M =
array([[143, 137, 137, 137, 146, 133, 137, 140, 138],
       [141, 139, 142, 139, 135, 133, 140, 137, 138],
       [139, 138, 144, 133, 135, 137, 139, 137, 140],
       [137, 132, 138, 142, 144, 133, 132, 134, 133],
       [133, 141, 138, 150, 134, 138, 139, 135, 135],
       [134, 142, 136, 132, 136, 136, 135, 145, 136],
       [134, 134, 133, 136, 141, 136, 137, 137, 136],
       [138, 137, 140, 138, 142, 139, 136, 136, 137],
       [137, 139, 133, 137, 139, 140, 133, 136, 133],
       [137, 136, 142, 132, 131, 137, 139, 135, 136],
       [139, 135, 134, 136, 145, 133, 137, 152, 142],
       [136, 136, 136, 144, 137, 139, 134, 135, 135],
       [139, 132, 132, 135, 136, 136, 145, 138, 133],
       [140, 136, 135, 135, 133, 139, 143, 141, 137],
       [136, 135, 135, 149, 140, 139, 140, 134, 139]])
Indices start at 1.
Report the entry directly above the largest entry.
135
The entry in the bottom-left corner -> 136
The top-right entry is 138
Report the entry directly below the centre entry.
139
The entry at row 2, column 1 -> 141
Report the entry at row 1, column 3.
137
The entry in the bottom-right corner -> 139
The entry at row 1, column 2 -> 137
Report the entry directly below the largest entry.
135
The entry in the top-left corner -> 143
Report the entry just left of the largest entry.
137
Report the entry in row 3 and column 1.
139
The top entry of the column that holds the smallest entry is 146
The entry just right of the largest entry is 142
The entry at the centre is 142
Report the top entry of the column that holds the largest entry.
140
The bottom entry of the column that holds the largest entry is 134
Report the entry just right of the smallest entry.
137
Report the smallest entry.
131
Report the entry directly above the centre entry.
141
The entry directly below the smallest entry is 145

Read these off the matrix that follows. Counting starts at 1.
1) The entry in row 3 and column 1?
2) The entry in the bottom-right corner?
3) The entry just right of 125?
4) The entry in row 2 and column 1?
5) The entry in row 1 and column 3?
6) The top entry of the column that holds the smallest entry?
7) The entry just left of 144?
8) The entry just left of 134?
[[124 132 133 119 144]
 [149 131 133 112 131]
 [107 142 125 126 156]
 [137 124 132 134 133]]
1) 107
2) 133
3) 126
4) 149
5) 133
6) 124
7) 119
8) 132

B = 106	115	101	115	109	115	108	147	107	146	108	107	152	144	145	125
Report the 1st entry from the right.
Answer: 125
The 3rd entry from the left -> 101
The 3rd entry from the right is 144
Report the first entry.
Answer: 106
The 3rd largest entry is 146

Questions about the grid below. Counting starts at 1.
1) Find the entry in row 1 and column 2.
2) Find the entry in row 2 and column 3.
3) Find the entry in the bottom-left corner.
4) Find the entry at row 3, column 1.
5) Find the entry at row 3, column 3.
6) Find the bottom-right entry.
7) Find the entry in row 2 and column 1.
8) Find the entry in row 3 and column 2.
127  129  131  127  128  128  130  125  125  128
142  150  118  107  115  109  115  115  140  133
126  129  130  126  127  129  131  124  126  128
115  136  142  120  114  127  141  112  113  140
125  129  130  126  127  128  130  125  125  128
111  137  142  119  111  125  143  111  111  142
144  117  112  139  146  132  113  145  145  110
113  138  141  118  110  129  143  110  112  142
145  117  114  136  145  134  112  145  145  108
113  137  143  118  112  127  142  111  112  141
113  137  140  118  111  128  142  111  113  141
117  105  138  151  143  155  145  134  114  117
144  119  113  136  143  131  115  142  143  114
142  118  111  139  143  130  112  144  143  112
1) 129
2) 118
3) 142
4) 126
5) 130
6) 112
7) 142
8) 129
